The same turns and mirrors carry the whole set onto itself and the rows of a family onto each other. Which other rows belong to the same family as each row named below? List them in the order they appear above.
These 16 rows form 4 families of 4 rows each.
z_623: [10.6,-2.7,2.5,-8.6,6.6,-7.7,-17.1,16.3,-14.1,1.4,-9.2]
z_366: [-10.8,-6.7,-16.7,2.7,-16.6,16.2,15.8,-32.5,7.0,-13.4,-4.4]
z_319: [-19.0,-22.6,-14.3,-5.9,-4.3,-7.9,12.1,-31.2,-19.8,6.5,-23.4]
z_427: [-1.1,-31.7,-16.0,-21.0,4.7,-8.6,8.4,-12.6,-3.4,1.8,-10.6]
z_152: [-19.5,4.6,2.5,3.9,-15.4,23.1,20.9,-25.4,0.7,2.6,13.2]
z_87: [-6.7,-10.5,-1.0,-6.7,4.0,-16.9,-9.8,-2.7,-31.1,12.0,-23.1]
z_789: [-6.4,19.3,18.4,6.9,-7.0,15.5,-3.3,4.4,-12.2,8.1,13.5]
z_939: [-15.9,-25.4,-2.3,-19.2,0.5,3.9,23.3,-19.0,-5.3,16.3,7.3]
z_223: [4.0,-22.1,7.9,-1.6,19.2,-2.4,-6.0,17.6,-16.9,2.5,-5.5]
z_267: [-14.0,-8.8,-3.4,17.8,-7.1,26.8,17.8,-23.6,3.5,-15.5,0.2]
z_358: [-2.8,-10.4,12.7,-16.8,9.0,-4.7,-0.8,11.2,-18.3,20.3,6.9]
z_762: [-10.4,-39.7,-8.7,-6.9,11.4,4.9,20.2,-14.6,-3.0,-3.0,-5.8]
z_275: [-0.1,9.7,13.1,21.7,0.8,19.5,-9.0,8.8,-9.9,-12.0,0.1]
z_453: [-9.7,18.9,5.5,15.9,-9.1,1.6,-14.6,-6.5,-27.8,1.1,-17.5]
z_7: [-21.2,7.8,-8.8,15.3,-18.1,11.4,7.1,-35.1,-15.4,-5.4,-17.2]
z_758: [2.6,20.9,1.2,14.0,-13.3,16.3,-10.7,-2.2,-3.5,-13.3,-3.2]

Same family as z_789: z_152, z_939, z_358
Same family as z_7: z_319, z_87, z_453

The same turns and mirrors carry the whole set onto itself and the rows of a family onto each other. Which other rows belong to the same family as each row named below? List them in the order they appear above.
These 30 rows form 5 families of 6 rows each.
z_187: [26.7,10.7,17.1,14.7,11.5,-21.6,-17.7,-22.0,-11.0,-2.0,-4.4,5.4]
z_472: [8.1,15.9,-8.9,38.8,-13.4,0.5,-12.5,4.4,-0.1,4.7,-17.4,-10.4]
z_938: [17.8,-5.9,-9.4,18.0,19.6,20.4,-23.2,-16.3,-9.2,-20.6,-9.6,2.0]
z_722: [14.3,20.2,10.3,35.1,-13.0,5.7,-18.2,-4.7,10.4,2.2,-4.0,-8.5]
z_340: [18.4,14.5,-1.6,33.8,-18.3,3.2,-22.6,-3.2,0.5,-11.3,-1.0,-2.9]
z_635: [5.3,6.4,-13.0,14.7,-4.8,19.2,-0.2,-11.5,17.0,26.8,0.0,-24.2]
z_147: [16.4,0.4,-18.4,17.7,-2.0,20.8,8.2,-4.8,17.4,26.0,17.0,-12.2]
z_302: [12.8,-9.2,-6.7,15.1,-0.2,28.5,15.7,0.5,18.0,14.0,10.7,-7.3]
z_808: [18.5,7.9,-6.3,45.8,-14.5,4.5,-9.2,4.4,-1.7,-6.2,-0.8,0.4]
z_338: [10.7,0.9,-35.3,-12.7,16.4,13.6,5.1,-2.8,-3.3,17.0,-7.2,1.2]
z_996: [3.9,3.3,-26.6,-5.5,30.0,3.0,-9.8,2.5,-9.7,21.1,-15.6,-3.4]
z_565: [27.4,-9.2,-12.8,3.9,12.0,-13.1,20.3,-22.8,-10.9,19.5,13.3,3.9]
z_738: [30.0,-4.5,20.8,19.8,15.1,-10.0,-14.1,-3.9,2.3,-1.4,19.7,6.0]
z_821: [29.9,9.2,7.4,15.9,5.8,-19.4,-29.3,-13.0,-8.0,-8.5,6.9,6.1]
z_445: [1.4,3.0,-22.6,-10.2,20.7,21.5,3.1,-8.8,-5.5,17.7,-14.8,-3.9]
z_491: [34.3,3.1,8.4,22.7,19.3,-17.9,-25.2,-7.9,-4.6,0.6,15.0,7.7]
z_386: [19.4,5.5,-3.5,-8.7,18.4,-16.0,8.8,-16.5,-6.1,31.8,5.8,0.5]
z_846: [12.9,1.5,1.6,37.8,-6.1,11.0,-5.0,18.4,1.8,-7.9,0.8,4.3]
z_812: [7.5,10.9,-4.4,13.9,16.6,13.0,-27.5,-3.5,-9.4,-12.8,-24.3,2.9]
z_439: [6.4,13.4,-11.8,13.2,-12.0,9.0,15.9,-3.6,8.0,32.3,0.6,-10.7]
z_362: [25.3,0.1,-17.7,-10.5,7.8,-12.5,15.9,-19.4,-2.5,25.3,10.6,1.9]
z_555: [15.9,-14.9,2.1,13.1,20.9,15.6,-9.9,-8.4,-13.1,-23.2,-8.5,8.1]
z_256: [13.5,-11.1,-16.8,-4.5,33.2,14.0,4.2,12.4,-3.3,10.1,-0.3,8.9]
z_717: [18.6,0.5,-6.1,6.1,3.3,-24.7,14.0,-24.9,-12.5,24.9,-0.7,-5.3]
z_622: [27.0,10.6,13.0,17.5,14.8,-23.8,-26.1,-14.9,2.4,13.1,4.9,-6.6]
z_731: [15.9,5.6,-8.0,13.2,9.6,11.7,-34.4,-10.2,-9.5,-22.3,-11.0,2.5]
z_620: [15.0,7.2,-24.3,4.1,-8.1,12.3,11.5,-3.4,14.4,28.6,9.3,-9.3]
z_935: [10.6,-1.5,-7.2,9.0,20.5,8.6,-21.7,-25.1,-11.7,-12.1,-25.3,-6.1]
z_937: [10.8,-4.6,-34.4,0.8,27.5,14.8,2.0,8.1,-9.5,14.8,-4.5,5.9]
z_364: [25.5,-12.3,-0.3,8.0,8.7,-12.7,26.8,-5.8,-6.0,15.5,12.4,8.4]

Same family as z_738: z_302, z_846, z_555, z_256, z_364
Same family as z_808: z_938, z_147, z_565, z_491, z_937
Same family as z_445: z_187, z_722, z_386, z_812, z_439
Same family as z_821: z_340, z_338, z_362, z_731, z_620

The same turns and mirrors carry the whole set onto itself and the rows of a family onto each other. Which other rows belong to the same family as each row named below? List them in the order they appear above.
These 18 rows form 6 families of 3 rows each.
z_915: [-1.8,-15.8,-31.6,33.0,-15.6,-7.3,23.0,-11.7,-16.0,18.2,-39.0,-0.1,31.2,-12.9,-3.3,28.9,-5.3,20.0]
z_857: [-16.1,-17.6,-30.7,25.6,-12.7,-8.2,19.2,-13.5,-11.6,22.8,-34.6,-1.1,31.8,-7.1,-9.0,33.7,-7.7,14.8]
z_234: [-2.3,11.2,20.5,19.5,-8.6,-1.5,31.9,13.3,-22.7,9.4,-18.9,-18.6,0.5,14.7,-13.1,6.9,24.7,14.0]
z_438: [-1.8,-17.3,-34.2,25.1,-8.6,8.2,29.6,-14.3,-16.6,15.0,-45.5,26.5,33.8,1.4,-7.9,12.8,5.1,32.3]
z_588: [2.3,-22.0,-18.8,12.2,-1.4,2.0,6.8,5.2,-25.7,0.8,-44.1,5.4,31.6,29.8,-27.1,5.8,54.0,26.3]
z_851: [10.8,-6.6,-13.2,-4.5,7.4,6.7,36.0,14.2,-39.2,-2.2,-50.8,-6.6,22.9,17.9,-36.1,0.2,39.9,21.7]
z_819: [-6.5,-4.9,-26.2,24.5,-7.3,-15.9,12.5,-18.5,-31.1,5.8,-32.1,10.0,35.0,-10.2,-12.2,23.9,-11.2,18.8]
z_515: [-8.9,-17.4,-23.1,30.4,7.5,-7.6,27.9,-4.2,-31.4,24.3,-37.1,14.0,31.6,11.5,-4.1,20.6,-22.4,18.5]
z_339: [13.5,-4.1,21.5,28.1,0.0,1.5,35.7,22.4,-19.9,16.0,-27.6,-21.3,5.5,-0.3,-11.7,6.1,12.7,13.7]
z_222: [-4.9,-22.3,-13.3,3.2,12.2,-16.5,-4.7,10.1,-34.4,25.2,-45.7,-8.4,32.7,14.8,-35.3,13.4,34.1,17.1]
z_487: [5.0,-33.0,-16.1,11.3,12.9,12.3,11.2,12.8,-30.2,1.1,-50.4,15.5,30.9,28.4,-33.0,4.3,32.7,27.7]
z_6: [-13.7,-15.1,-10.9,-4.1,-5.7,5.6,10.6,2.7,-34.6,5.0,-50.8,3.6,29.1,27.8,-43.2,15.0,32.7,39.3]
z_592: [-5.5,-5.7,15.0,43.5,-8.2,12.5,7.3,26.1,-17.1,3.2,-15.8,-5.9,4.2,14.5,-23.8,12.0,12.8,20.9]
z_876: [11.6,-11.5,-7.0,20.4,-14.0,-4.2,18.9,-5.1,-30.4,8.2,-39.4,-2.7,47.1,12.9,10.4,33.1,-12.1,25.5]
z_173: [-3.2,8.3,27.8,9.3,-4.5,-0.6,37.2,17.2,-27.3,7.6,-23.8,-19.8,5.3,18.1,-18.3,15.0,10.2,15.7]
z_249: [-3.0,-9.9,7.2,18.9,-4.7,12.4,34.9,33.8,-8.1,13.8,-16.6,-19.9,9.5,9.9,-15.3,29.9,19.8,5.6]
z_492: [7.6,-24.2,-19.8,7.7,14.2,2.2,8.9,9.2,-38.8,-2.2,-46.8,17.1,33.7,19.5,-33.8,-0.1,38.3,25.1]
z_343: [-14.8,-1.3,-0.2,25.3,-8.7,-11.0,46.2,6.2,-18.4,14.7,-8.4,-10.6,-1.9,-4.0,-17.5,17.2,16.5,7.8]

Same family as z_492: z_915, z_234
Same family as z_592: z_222, z_876
Same family as z_343: z_438, z_851
Same family as z_339: z_588, z_819

The same turns and mirrors carry the whole set onto itself and the rows of a family onto each other. Which other rows belong to the same family as each row named below? List them in the order they appear above.
These 25 rows form 5 families of 5 rows each.
z_637: [13.0,-1.7,-19.0,15.9,3.1,-13.8,-18.7,4.3,9.2]
z_389: [-3.1,-15.4,-27.8,0.5,-0.2,13.7,-1.8,-0.8,6.4]
z_3: [-0.1,8.8,-11.7,-3.9,17.5,-8.6,8.6,28.9,14.0]
z_783: [3.8,-13.3,-3.3,5.6,-15.8,-28.9,-14.0,-9.6,9.8]
z_641: [5.8,5.4,9.9,7.9,12.1,14.1,-1.1,2.1,-22.6]
z_604: [0.2,-10.0,10.9,-1.3,-12.6,-7.4,-1.3,-29.2,-5.1]
z_109: [-8.3,-6.3,-2.4,-15.4,-5.9,-26.9,13.0,6.2,23.2]
z_811: [14.5,2.5,-11.5,13.2,16.3,13.0,-8.5,-7.5,-7.9]
z_66: [-3.0,3.8,17.9,14.1,-1.0,-13.7,-9.3,19.9,-19.8]
z_477: [-3.5,-3.2,23.3,0.5,-6.0,3.2,2.4,-10.4,-21.8]
z_875: [-20.9,22.5,22.5,10.4,-11.7,-1.6,11.6,6.6,5.3]
z_377: [-9.9,-21.3,-14.4,-9.3,-15.5,4.1,0.7,-10.6,8.0]
z_264: [-16.8,11.6,13.0,6.6,-17.2,-12.6,11.5,-11.3,20.1]
z_32: [-6.4,-5.0,-16.9,1.9,7.7,23.5,-0.8,16.4,-11.8]
z_451: [7.9,7.1,-4.0,19.9,12.1,-5.6,-15.9,21.2,-9.5]
z_199: [-14.7,0.0,13.5,-15.5,-4.3,-23.4,15.2,21.4,6.1]
z_124: [-11.8,9.0,7.4,-7.8,9.8,-10.9,14.7,33.2,2.9]
z_403: [-3.4,24.3,-11.6,17.3,6.5,3.9,2.6,5.4,22.2]
z_584: [-16.5,-9.9,5.1,-5.2,-5.4,15.4,3.7,15.8,-20.3]
z_597: [-20.2,-20.1,5.8,-12.3,-21.7,2.5,5.7,-1.9,-9.3]
z_200: [0.6,-1.7,-17.8,-10.2,7.7,-18.1,8.3,11.9,24.5]
z_736: [-13.3,28.7,6.5,19.0,5.7,7.1,7.0,16.7,4.4]
z_198: [-6.1,-7.5,21.5,5.9,-18.9,-25.6,-8.7,2.1,-7.0]
z_197: [14.6,-6.2,-10.9,4.0,2.6,1.8,-6.7,-25.7,4.1]
z_380: [-7.5,13.5,-7.5,12.5,-7.5,-7.5,2.7,-9.7,32.9]

Same family as z_264: z_875, z_403, z_736, z_380
Same family as z_389: z_377, z_32, z_584, z_597
Same family as z_604: z_641, z_811, z_477, z_197

